(in the rows, 128 means zero)
First come named turns, each shown by rows before and after it. For each pair of rows after them, which turns, in which order, take the first row to the second? The first pair is done for you.
lodub:
[138 111 125 126 138 130 130 119 142 133 108 100 135 110 131 143 142 110
 123 110 130 111  95 127 152 142 133 160 132 133 122 151 124 154 126]  ->  [150 110 134 108 137 135 138 129 150 125 131 107 115  99 122 143 133 131
 109  98 137 120 116 109 120 175 114 137 133 128 132 151 139 148 117]
[138 126 149 109 132  94 121 120 143  82 152 143 104 104 117 115 103 156
  97  99 162 171 183 145  92 134  81  93 143 127 141 139 177 108 136]  ->  [109 131 126 137 121  82  96 113 109  92 129 125 124 148 133 114 114 132
 122 107 136 122 161 189 122  43  98 120 139 110 136 103 142  87 160]
[106  99 117 110 137 130 140 140 121 115 160 122 143 127 118 126 137 141
 123 131 116 104 114 122 137 136 122 128 127 131 120 136 134 141 121]  ->  [114 107 121 113 137 119 141 145 125 115 162 123 136 129 109 119 138 140
 123 125 112 118 126 118 123 137 120 121 126 137 124 134 141 137 126]
Vage:
[ 90 137 136 146 147 108 152 151 108 131 136 145 143 132 133 105  81 131
 133 103 125 146 149 154 119  77 179 124 177 131 137 101 128  92 119]  ->  [ 84 130 127 142 149 138 140 148 113 161 109 119 163 141 150 120 119 113
 139 128  96 134  99 143 147  99 188 165 153 132 108 120 111 110 126]
[103 128 122 182 112 110 119 129 104 141  94  94 156 171 131 152 131 113
 167 157 112  81 100 179 168  28 169 147 130 104 106  84  83 109 149]  ->  [120 117 141 142 142 118 184 147 130 146 109 114 168 109 114 163 158 114
 152 175 163 124  84 136 157 162 230 156 122 163 113 137 116 205  81]
[117 129 122 126 129 133 133 118 130 138 122 141 113 135 126 118 153 131
 133 132 135 136 122 111 126 146 134 123 123 138 122 134 139 151 126]  ->  [120 134 124 133 128 124 128 115 120 128 130 146 100 146 125 115 136 133
 140 125 136 139 145 127 112 119 119 107 139 122 132 117 139 133 133]
[125 121 140 134 119 105 107 143 116 118 108 141  90 132 159 121 147 120
 113 127 114 104 152 135 123  83  83 144 159  87 125 112 108  90 154]  ->  [127 111 148 119 131 125 137 148 122 137  86 134 112 119 165 141 173 100
 110 149 116 122 102 105 151 156 117 172 138 115 100 142 100 142 134]
Zet:
[138 146 111 123 119 135 140 115 112 125 155 137 131 125 122 145 162 136
 125 110 128 126 129 100 113 142 109 120 129 149  89 121 136 126  97]  ->  [143 150 116 138 121 126 135 119 117 114 159 150 125 127 113 138 146 144
 127 106 136 128 145 106 100 134 121 107 139 147  95 109 142 116 107]
[133 114 149 114 116 159 125 107 112 139 113 125 109 142 133  93 115 131
 118 114  92 120 110 113 141 135 111 136 104 124  99 128 120 123 144]  ->  [137 115 160 106 132 160 131 106 112 134 120 134 103 125 126  93 110 141
 113 110  96 130 121 111 126 145 102 117 103 123 114 138 133 122 142]
[125 116 132 117 138 149 130 123 142 142 122 118 131 133 134 121 143 119
 126 121 107 149 127 114 143 154 110 132 124 128 109 135 124 122 126]  ->  [142 119 139 106 138 138 135 124 148 132 136 133 126 127 130 121 134 127
 136 116 119 149 143 112 130 153 105 119 131 128 121 133 138 124 120]
[109 143 137 168 151  98 124 110  96 131 156  92 148 151 112 118 108 141
 132 124 128 110 127 137 108  58  95 123 134 110 111  86 126 101 123]  ->  [113 134 125 162 147 120 122  96 102 152 129  68 161 151 120 137 131 130
 128 139 104  99  91 126 134  78  87 156 120 123  89 108 108 107 129]
nuka:
[103 145 125 165 155  92 150 129 130 107 130 113 142 158 124 119 102 132
 139 153 145  89 147 197 140  54 163 157 132 147 123 104 125 126 124]  ->  [131 148 139 140 152  78 154 136 147  86 157 141 122 131 116  99  79 142
 119 129 169 113 194 171  98  91 130 117 151 146 142 108 155 123 120]
[112  98  98 145 106 139 113 117  96 131  98 128  95 143 129 144  89 118
 145 145 129  78 121 186 147  51 104 142 109 158 180  83 129  88 189]  ->  [110  97 111 150 124 118 161 133  92 121 115 149 100 117 109 133  83 121
 153 163 177  99 131 195 140  80 164 127 116 189 190  89 143 153 144]
[162 122 138 112 103 135 145 122 130 119 126 139 173  80 144 104 119 158
 104 129 161 130 129 125 139 136 122 119 130 123 120 127 127 155 106]  ->  [163 124 131 116  96 151 127 110 133 123 116 128 173  93 152 111 120 157
 101 126 137 122 121 121 137 123  92 126 122 104 111 118 118 123 132]
zadel:
[123 114 132 125  91 117 148 151 185 152 141 162 117 126 149 130 128 119
 174 144 139 114 110 138  93 134 136 137 124 126 120 150 124 184  83]  ->  [118 119 123 132  87 115 138 150 169 151 136 165 118 134 148 135 135 118
 175 147 142 106 105 155  93 128 141 141 124 132 123 148 118 175  89]
[117 120 128 153 147 114 151 143 121 145 155 141 153 116 117 117 134 124
 106 155 152 136 134 104 120 135 123 132 130 157 118 128 120 160 107]  ->  [113 117 127 154 141 121 146 144 116 150 146 133 152 121 122 120 136 126
 120 164 140 124 112 111 126 123 126 145 124 153 113 124 113 157 114]
[132 142 113 152 116 137  84 125 127 130 126 109 116 165 133 124 110 138
 135 109  79  84 146 157 138  65  82 121 140  92 120  99 107  54 159]  ->  [163 134 128 104 120 158  99 126 161 125 133 119 110 137 128 117 120 143
 105  98  78 118 156 105 108 148  35 104 132 100 118 130 136  55 149]
[123 150 115 150 129 123 122 114 110 116 142 128 126 120 120 116  99 123
 124 120 125 106 172 148 108  83 104  89 124 116 138  73 138  92 145]  ->  [132 140 119 123 123 166 100 103 126 146 114  99 145 126 141 144 130 107
 109 127  83 104 119 119 134 132  78 122 107 114 112 119 125  92 156]
Then:
Between the rows of a pair lie two turns.
[131 176 139 149 135  82 110 162 183 115  97  74  95 174 120  96 115 160
 124 110 117 113 231 124  97  42  80  61 152 120 128  14 130 139 116]  ->  [111 175 136 167 154  68 141 175 170 127  87  79 106 165 115 102 128 154
 136 138 146 117 216 145 113  47 155  78 148 148 133  21 122 199  87]
nuka then nuka
[107 141 121 142 135 117 119 131 122 135 110 117 145 143 133 129 137 122
 148 136 120 106 106 159 147  80 167 143 128 111 120 113 101 130 147]  ->  [114 138 118 144 125 113 115 124 114 121 114 127 142 149 131 119 119 133
 141 123 119 106 124 163 134  65 141 127 139 110 131 105 115 113 155]
nuka then Vage
[ 97 141 109 155 131 120 142 138 107 142  99 116 144 152 128 140 135 113
 156 154 130  98 104 163 163  75 202 157 132 146 104 123  95 158 114]  ->  [138 138 115 114 116 140  86 113 139 120 117 119 110 151 131 119 105 139
 126  94  91 125 157 117 108  88  59 110 134 104 125 120 123  59 173]
nuka then nuka
[118 117  70 190  68 147 105 143 119 153 143  88  95 144 183 160 115 121
 140 119  58  79  80 148 160  58 167 148 106  96 106  86  75 142  97]  ->  [131 110 106 153 101 132 175 172 142 137 180 133  88  73 150 147 108 140
 127 112 133 128 116 109 124 176 218 113 104 143 127 127 132 220  34]
Vage then Zet
[149 141 146  92 146 131 151 157 143 144  97 122 132 108 135 135 133 128
 117 134 124 151 100 102 150 182 148 147 117 140 136 168 114 163 100]  ->  [158 149 153  98 138 114 141 156 149 119 138 144 110  95 123 109  85 153
 116 105 136 158 161 104 106 153 107 103 134 127 164 146 143 119 118]
nuka then Zet
[ 94 109 105 171 141  67 114 138 117 135 111 140 153 134 100  91  79 119
 144 119 163  97 120 168 147  87 140 144 150 119 100  93 131 159 134]  ->  [113 103 132 127 155  88 148 142 152 149 111 144 157  99  96 101 102 117
 126 128 176 128 114 119 138 183 141 146 135 148  95 150 152 199 103]
Vage then lodub
[126 143 132 123 136 123 144 141 129 129 115 127 125 109 115 110 147 129
 122 138 142 144 122 122 124 159 155 136 124 152 120 132 130 166  98]  ->  [113 145 131 145 132 106 129 139 105 119 128 136 117 129 104 107 132 133
 136 139 143 128 143 153 114 107 155 128 135 138 127 103 122 137 109]
zadel then Vage
[137 107 141 121 134 106 147 134 112  98 136 135 112 126 120  99 114 120
 140 113 130 120 179 142  93  98  66 103 179 125 128  82 149  96 192]  ->  [136  91 130  99 150 146 163 129 125 136  96  97 142 119 142 137 166  87
 126 145 102 114 100  92 132 170  90 167 139 143  85 131 133 140 173]
Vage then lodub
[117 118 135 124 126 116 142 128 149 124 138 147 117 115 139 109 122 146
 136 121 147 132 137 117 130 150 132 118 135 132 144 151 152 148 133]  ->  [116 117 130 116 128 129 140 127 152 134 122 127 125 110 149 120 131 135
 129 130 136 130 122 108 149 163 129 133 131 134 135 156 142 150 129]
zadel then zadel
[166 114 133  77 101  96 116 114 133 113 158 133  85 109 125 132 106 137
  67 122 136 155 137  88  76 174  96  71 134 131 128 150 151 129  88]  ->  [123 128 124 140 106  51 125 131  92 112 160 140 101 133 129 129 101 140
  99 145 165 120 144 163  98  74 178  90 156 128 146 106 127 143  80]
zadel then nuka
[127 147 143 175 121  94 114 122  82 105 163 153 113 142 114 128  69 166
 141 109 149 157 148 162 118  77 139  62 160 105 135  76 173 109 151]  ->  [103 132 130 183 137 123 148 125  75 149 118 113 158 144 124 159 119 131
 152 165 138 135  56 155 178 114 223 132 128 141  91 108 132 179 115]
lodub then Vage
[124 139 136 131 121 112 105 125 121 103 147 113 110 137 123 105 122 126
 128  99 127 130 147 163 131  94 117 118 148 100 153 110 112  90 141]  ->  [130 131 150 108 130 113 153 134 139 109 144 127 115  99 119 113 132 122
 121 116 162 155 135 131 130 173 149 123 130 127 152 143 129 153 100]
Vage then Vage
[133 109 139  82 146 169 153 143 144 160 125 118 137 105 135 132 165 116
  77 107 138 115 104  79 175 194 156 143 124 123  99 182 145 155 113]  ->  [128 124 131 119 117 129  99 133 122 135 153 128 107 144 123 108 112 144
 101  69 118 102 176 129 142  61 104 101 153  78 129 115 151  61 165]
Zet then Vage
[111 123 128 126 142 126 184 137 112 132 125 123 149  97 135 141 148 114
 131 161 165 133 111 119 156 159 203 161 114 144 114 153 126 181  86]  ->  [137 131 130 116 103 143 107 109 125 117 134 126 115 137 145 114 112 133
 124 100  95 122 154 107 121 100  45 115 120  88 123 125 140  52 168]
nuka then Vage
[164 127 118 116 130 124  92  90 141 109 174  86 106 202 172 125 146 117
  77 120 102 140  68 105 181 142  95 124  99 121  50 141 143 124 180]  ->  [139 140 116 164 146  65 129 105 105  83 203 117 108 195 142 109 109 137
 107 132 169 134 112 169 175  71 176 101 132 138  84  97 149 159 151]
Vage then zadel
[158 130 120 116 131 149 135 124 151 136 157 171 149  96 134 121 138 127
 113 110 103 116 131 145 108 159  83  97 144 146 135 131 137 120 144]  ->  [130 130 114 149 130 121 143 137 125 135 157 176 163 109 135 118 138 125
 133 121 115  96 129 186 128  95 129 107 149 142 143 107 126 133 132]
zadel then nuka
[133 110 151 160 151 127 189 105 136  74 149 155  99  90  75 141  90 125
 112 120 138 115 185 163 126 210 145  89 108 134  99 121  95 166  64]  ->  [142 101 144 137 151 156 184 100 144  93 133 138 109  93  85 155 106 120
 107 121 107 124 152 141 142 238 122 110  83 129  81 149  81 160  70]
zadel then zadel
[136 161 120 147 137 141  93 142 114 145 123  84 153 162 137 137 124 130
 191 165  94 109 109 144 179  88 130 151 108 109 112 142 127 108 116]  ->  [141 168 133 148 140 104 118 157 113 115 173 127 129 138 104 112  86 158
 190 146 145 132 173 149 125  84 135  95 132 115 150 130 171 106  97]
Vage then Vage
[145 121  83 161  96 177  64  77 114 157 113 112 138 196 141  96 114 146
 135 121  99 110 103 164 126  67  90 109 112 125  98  83 130  93 191]  ->  [172 114 119 104 127 173 146 101 157 141 149 155 132 122 107  98 119 157
 109 133 165 179 114 110  88 224 142  87 105 179 115 138 182 192 117]
Vage then Zet
[121 108  79 127 154 145  89 115 121 121  98 126 142 170 115 106 138 114
 137 111 119 119 124 136 143 134 104 126 125 118 130 144  64 148 167]  ->  [114 107  79 139 154 127  96 119 120 112 117 138 134 175 107  93 125 123
 142 113 139 118 140 152 138 113 124 119 140 113 141 130  56 143 160]
zadel then zadel
[132 106 128 131 114 136 177 109 128 125 131 110 115  97 142 186 175 126
 146 130 111 161  79  59 162 198 141 162 123 168 121 167 152 159 124]  ->  [147 107 121 126  87 141 122 100 125 110 132 103  94 124 149 174 155 133
 146  96  75 158 110  55 141 156  57 137 124 133 128 151 155  72 178]
Zet then nuka
[118 158 113 120 104 143  99 122 136 127 125 142 100 137 123  87 107 142
 101  70  75 130 165 136 101  40  77 115 137  98 136 110  89  59 134]  ->  [131 144 141  89 128 142 161 144 168 130 145 163 101  74 101  88 116 152
  87  85 133 176 165  91  81 161 128 105 128 149 148 149 130 142  78]
Vage then Vage
[132 152 117 127 115 105 124 132 113 113 153 152 109 122 113 111  84 159
 122 110 137 147 171 142  95  95  97  91 148 105 140 104 143 103 132]  ->  [104 154 108 151 131  90 150 144  99 128 143 139 131 123 116 121 106 135
 143 148 157 132 132 157 135  83 181 121 144 132 135 102 117 161 106]
nuka then nuka
[117 123  79 158 115 174 142 139 122 154 116 108  98 146 128 116 110 114
 121 136 109  88 129 194 140  47 163 146 119 132 140  94 110 117 123]  ->  [164 110 106 102 116 190 144 131 162 131 142 134  72 112 116 104  99 135
  81  97 112 135 163 125  88 148  84 103 113 126 150 131 158  96 122]
zadel then Vage
[134  84 119 103 115 188 116 118 128 146  95 141  96 166 148 117 129 112
 124 156 119 106  80  85 156 180 152 158 132 153  91 187 120 174 139]  ->  [106 101 109 145 109 154  94 125  95 136  90 135  97 199 140 112 104 117
 152 152 129  75 104 147 168  72 177 154 156 137 108 135 106 153 150]
Vage then zadel
[110 123 117 145 112 125 110 124 115 134 117 112 136 156 146 124 130 122
 150 135 119  81 102 159 148  66 132 137 136 103 130 101  95 105 151]  ->  [123 131 131 144 122  92 122 132 120 111 152 140 121 139 133 104 104 141
 147 119 152 102 148 169 115  66 134 101 155 106 155  91 122 109 132]
zadel then zadel
[116 130 108 124 116 163  55 143 138 130 144  79 123 164 137 113 107 110
 145 121 149  93 132 119 109 126 101 133  90 140 108 142 149  78 135]  ->  [101 137 109 137 137 139 114 160 134 120 163 103 129 143 118 115 103 121
 158 139 198  96 144 147 107 134 178 133 102 169 122 133 158 142  94]
nuka then Vage
[132 127 118 130 139 142 112 120 125 134 101 119 154 133 141 137 141 117
 131 142  99 108  81 134 152 138 148 164 103 138 106 141 113 143 128]  ->  [135 139 132 135 134 106 106 122 113 108 137 151 122 125 110 111 102 149
 131 110 130 119 156 148 106  85 125 113 135 129 147 101 140 106 140]
nuka then Vage
[135 151 158 119 130 136 154 114 161 126 140 149 137 126 124 118 152 132
 130 115 133 162 149  88  89 186 127 104 136 173 147 152 136 108 135]  ->  [114 157 146 158 128 108 150 107 127 115 140 161 138 145 114 110 127 137
 161 116 153 139 173 134  93 101 158  98 155 157 163 114 123 109 143]
zadel then nuka
[141 131 123 123 129 110 147 154  98 126 107 116 127 117 113 102 138 138
 130 103 132 116 106 144 147  98 137 116 142 124 140 107  78 135 123]  ->  [146 120 129 119 121 120 135 147 104 120 118 114 115 118 112 103 138 147
 125  94 119 127 125 128 138  96 100 106 145 111 138 110  87 115 135]
nuka then nuka
[157 109 102 154 122 121 133 149  91 110 174 111 129 160 139 126 102  88
 133 158  88 108  94 137 147 134 114 163 151 102  68 144 104 110 146]  ->  [166 111 103 146 120 122 133 145 101  97 186 125 111 154 134 126  89  94
 120 141  93 119 119 123 119 146  81 139 154  95  80 148 117  89 150]
zadel then Vage
[ 94 141 140 135 151  93 139 152 125  84 114 171 121  88 120  86  99 152
 126 110 197 122 151  95  84 170 139  58 116 110 136 126 142 148  87]  ->  [108 135 131 114 136 140  86 138 136  98  73 129 130 116 152 102 123 129
 119  98 126 107 114  62 103 173  52  88  87  83 102 148 120  80 143]
Vage then zadel
[133 133 150 137 143 103 143 142 125 123 156 158 104 108 101 113 100 161
 115 122 156 135 159 117  97 153 136 110 136 149 142 136 150 157 105]  ->  [140 120 144 120 141 130 129 131 144 136 139 142 119 105 113 128 135 136
  99 123 125 142 119  81 108 197 113 136 116 146 125 159 141 154 110]
zadel then zadel
[114 119 121 138 121 129 112 122 132 149  97 107 138 150 156 126 137 101
 167 136  94 105 107 139 166 121 121 155 121 111 100 138 114 108 129]  ->  [102 129 120 163 121 104 117 131 120 138 120 132 128 146 144 119 109 106
 174 131 117 103 141 163 147  82 145 138 135 110 125 120 123 108 128]
zadel then zadel
[ 85 145  99 151 104 155 129 110 150 158 120 136 157 157 148 120 163  98
 167 131 124 133 107 122 133 156 128 166 113 136  82 131 114 148 115]  ->  [ 76 159  95 168 108 131 143 121 138 146 149 152 151 153 129 113 144 105
 182 134 155 135 135 150 111 126 169 151 130 141 104 112 122 161  96]
nuka then zadel
[186 132 107  81 143 119 173 132 156 131 139 120 172 104  98 129  69 129
 118 125 143 135 171  82  79 224 109 104 144 133 165 156 171 137 141]  ->  [138 142  77 148 135 113 150 127 101 161 101  75 207 162 126 151  92 106
 163 162 107  71 123 161 151  77 170 157 151 113 134 121 102 129 166]
Vage then nuka
[123 123 131 106 131 115 136 126 141  90 139 142 130 104 111 134 106 144
 107 152 133 119 154 110 118 174 157 119 126 133 122 144 122 128 125]  ->  [104 130 127 130 137 105 136 126 128  97 131 137 135 112 120 147 108 137
 124 161 146 102 148 135 137 135 189 138 128 129 114 130 105 141 125]
zadel then Vage
[166 106 167 120 101 134 102 138 157 106 130 122 106 105 115 126 139 127
  76 140 161 148 173 101 129 187  70  51 130 122 151 136 199 142 136]  ->  [123 117 147 182 108  94 113 156 115 102 128 126 118 131 106 128 131 120
 115 164 191 115 184 181 156  82 163  55 150 117 156  78 165 164 129]
zadel then nuka
[100 110 128 139 155 103 156 102 127 117 117 118 151 167 117 137 144 128
 158 130 141 137 119 174 123  95 119 159 139  93 124 131  80 160 134]  ->  [120 100 136 126 145 111 137  96 137 100 129 126 134 161 112 126 120 136
 142 101 129 147 150 157  94 107  57 130 146  75 133 136 102 123 155]
nuka then nuka
[143 109 153  75 121 133 152 127 169 133 148 119 112  86 111 123 130 139
 118 114 146 170 141  76 111 203 126 110 124 138 142 171 163 146 108]  ->  [122 133 135 132 112  91 134 126 125 104 157 137 102 117  98  98  87 157
 150 105 168 139 182 148 102  83 148  83 155 119 161 106 156 119 128]
zadel then nuka
[105 138 108 162 122 117 104 134 107 131 104  99 153 165 154 131 144 123
 155 151 103  95 110 173 153  32 150 153 139 107 114  99  83 120 151]  ->  [145 140 141 116 123 112 106 130 140  98 157 144 106 127 123 102  97 162
 120  94 132 138 195 128  77  96  65  87 155  95 147 101 153  77 148]
nuka then nuka
[153  97 166  60 166 223 129 161 186 120 133 110 170 113 136 121 182  78
  58 153  89 152  98  85 114 171 117 116  92 113 105 145 137 147 114]  ->  [145  96 155  66 174 218 143 165 184 116 123 113 173 110 131 126 189  80
  65 151 104 155 100  85 114 171 150 116  96 123 110 145 130 165 103]
nuka then nuka
[119 106 104 148 140 107 122 143 102  93 138 150 117 182  72 110 127 175
  77 151 143 122 199 127  52 160 126 120 172  86 137  95 126 147 112]  ->  [120  99 103 134 140 138 141 138 113 121 107 121 141 171  94 144 182 151
  70 171 127 124 137  99  95 218 148 167 146 108 103 129  98 193  91]
Vage then Vage
[126 123 108 132 119 151 107 103 131 173  95 105 135 146 135 139 145 104
 129 132  97 105  84 110 163 115 121 160 112 106 104 129 104 122 137]  ->  [107 139 121 157 132 101 152 131 113 144 124 135 135 130 105 132 125 121
 145 142 157 107 118 147 142  89 203 144 136 129 134 106 120 156 103]
Vage then zadel
[107 136 127 131 138  87 184 125 119 127 126  98 157 126 115 137 165  90
 125 193 154 133 103 146 149 190 212 141  90 183  97 167 115 184  65]  ->  [ 89 151 122 170 118  44 161 127  97  94 154 127 132 158  99 104 109 116
 147 169 171 119 173 203 124  81 198 101 136 147 133 103 125 135  94]
Vage then lodub
